Each path is a new rotation, seen through one point. The rows after it are directions, each followed by how far the rotation turns it, in deg/step (0 if it stays put).
Each turn is a multiple of 5 degrees from 10 to 175, or 0.
Each row of a path follows its step; steps can be skipped.
Path 1:
step 0: 38,17,12,-5,19,19,2,5,-14,5,-3,24,-24,-15,-18,-35,21,14,-19,15,11,3,-7,8,12,-5,-1,12,-5,-14,-24,-22,39,18,-7,7,10,-4,-45,-9,-13,-40,25,7,-16,-5,-27,-9,36,-45,-27,-5,-21,24,13,3,7,9,-4,-8,-10,62,-17,-13,-16,-2,-33,-14,12
step 4: 21,-55,-54,-3,10,14,31,11,-16,4,8,-32,-17,-13,-3,-3,26,32,7,1,2,-53,7,40,17,-4,27,-18,0,9,-16,7,-10,-9,-43,1,-33,-9,-17,-4,12,22,15,-2,-4,5,-6,-12,-20,12,38,-38,-5,-4,11,-4,7,-15,-7,17,-4,-6,-15,-1,-35,12,-17,-1,-15
step 14: -8,-13,14,-15,-18,4,-7,1,-3,8,19,-16,8,-18,-6,8,-7,29,12,-32,-26,-28,1,-3,10,-25,-28,7,-17,19,-8,8,2,24,10,-6,0,-36,45,24,42,-4,-32,19,29,9,-2,20,-6,6,-8,-4,28,16,16,-1,22,11,-14,-20,28,-6,-2,-44,12,-19,-65,-33,9
step 16: 28,-5,11,29,1,-10,18,0,17,2,-36,14,-11,17,-18,-2,-31,22,-38,13,42,-26,-74,-6,-22,-21,-17,-13,-11,0,2,10,-8,-16,-21,9,-21,20,-1,-11,8,-34,9,29,10,17,9,-5,-10,-5,-19,-35,27,-6,-22,4,-9,22,-2,-26,-6,37,9,-4,13,4,-3,13,-22
step 20: 28,-8,-11,34,3,-5,-10,21,-9,42,21,-20,-14,1,5,35,13,14,19,-23,-16,-42,11,-13,-31,-36,13,16,7,7,4,32,11,-32,-33,-10,19,-7,47,11,27,8,9,-6,35,-7,-3,17,-4,-11,-23,0,-2,3,-28,-3,22,19,25,25,4,-42,-1,-32,5,1,-17,-7,9
step 29: -30,3,-23,-33,-8,-20,36,-4,8,-42,-7,-2,-26,-34,-17,8,-31,2,-29,-18,-17,-10,-6,27,-31,-39,0,15,13,1,-4,-13,8,3,-3,-3,-46,-27,-17,16,-15,24,-12,7,-9,12,18,42,1,-3,13,-43,-16,21,10,-2,4,0,-5,0,-21,-4,13,16,-27,-21,-7,-36,23
step 31: 26,15,-4,43,-2,13,-4,-23,-29,13,15,6,-22,-33,15,2,4,24,-43,-15,-13,-17,6,4,16,46,26,14,-14,26,-46,20,40,0,-27,-14,-16,37,14,0,20,-36,10,-5,-6,28,-5,14,0,14,21,-11,7,-15,-2,-16,-18,11,21,-17,-28,7,3,8,-17,18,-29,1,5
step 35: -9,-5,-9,4,17,2,21,-10,17,-13,8,0,-26,-6,-30,7,-34,3,57,3,-21,-13,-13,44,-10,-4,8,17,1,-6,16,23,4,-14,19,-2,-13,-20,3,60,4,-2,38,21,29,-3,19,10,-30,9,0,-6,7,5,32,-13,-1,33,-9,12,-28,1,-3,14,-27,4,-47,-39,-4
step 38: 6,-19,41,-18,-18,-14,19,-4,-13,-6,-34,-54,12,17,30,-25,22,-26,-3,-35,28,7,31,-24,-26,-30,12,-4,-11,-5,-39,13,-24,27,20,-14,-2,19,-24,-19,13,11,-8,-8,22,7,1,11,2,-21,-18,29,-22,3,1,-5,29,-10,-16,7,7,-24,-10,-21,13,27,19,24,11
5,2,-2,6,1,-1,2,1,5,0,-1,7,-3,2,7,1,1,1,-4,-7,-1,-2,1,-4,7,-11,-2,5,6,-3,6,-6,-3,-5,-3,5,5,2,5,10,-1,0,-6,0,-6,1,9,-3,7,1,3,0,5,-6,-3,4,1,7,4,-7,2,-7,-2,3,1,5,9,-6,-2 | 85
2,7,1,-6,-2,6,1,-3,3,-1,-4,0,-2,-1,2,-2,0,-4,-7,-8,-5,4,5,-1,5,10,-3,3,2,8,7,4,-11,-2,0,1,-1,5,-4,2,5,0,1,1,13,-6,2,-3,0,-4,-5,-4,-10,-3,-4,5,-2,0,-7,4,4,-3,2,6,-2,-7,6,5,5 | 175
4,2,-2,2,-8,4,-7,-5,-3,3,3,-6,-5,-10,3,3,-2,7,4,-3,2,-5,-7,2,-6,1,2,1,0,4,6,3,6,10,-9,6,2,1,0,6,-4,0,1,-6,0,-9,-2,-6,-2,-10,-4,4,5,-1,-3,0,3,5,1,0,-2,7,-2,5,-7,-2,0,1,-7 | 70
-12,0,-4,-1,3,3,-1,3,-3,-2,-5,3,3,2,0,0,-2,1,1,-4,2,2,3,-4,-5,3,-8,-2,1,0,4,-2,-2,-8,-2,6,2,2,8,5,0,1,-5,-7,-3,7,-1,-1,-6,-10,-8,-4,-3,-2,1,-9,3,-12,8,-7,0,1,-3,7,-2,-1,-10,2,2 | 95
1,2,-1,6,1,-1,-4,5,0,-5,2,-1,2,-5,-5,6,-6,1,-1,4,-7,-1,-5,1,-6,0,-3,0,5,10,6,4,2,1,10,2,-4,3,10,0,6,-7,-7,1,2,4,3,6,0,-1,-3,-6,4,-3,-4,-2,-3,6,-7,7,-9,-3,9,-1,3,10,-3,2,1 | 170
3,-2,5,-3,8,1,5,-7,0,-4,-4,-1,7,3,-5,2,6,0,2,-4,13,2,-2,0,3,-5,-5,15,-6,0,10,-1,3,6,7,-2,0,-4,-1,6,6,-1,1,2,-5,3,0,2,-6,1,-6,2,-2,-5,3,6,4,3,-4,1,-2,0,-3,-1,-1,-1,-5,5,-8 | 135
-8,5,-8,6,2,0,5,-11,1,3,7,2,-1,7,5,-2,5,-1,-3,-1,-1,1,-1,3,-4,-8,-1,-4,7,5,-6,2,3,-1,2,2,7,1,-2,4,-2,-1,12,3,3,1,1,-1,-10,6,-8,-2,4,-7,0,-2,-2,4,3,2,1,5,3,-7,-2,-1,2,10,5 | 95
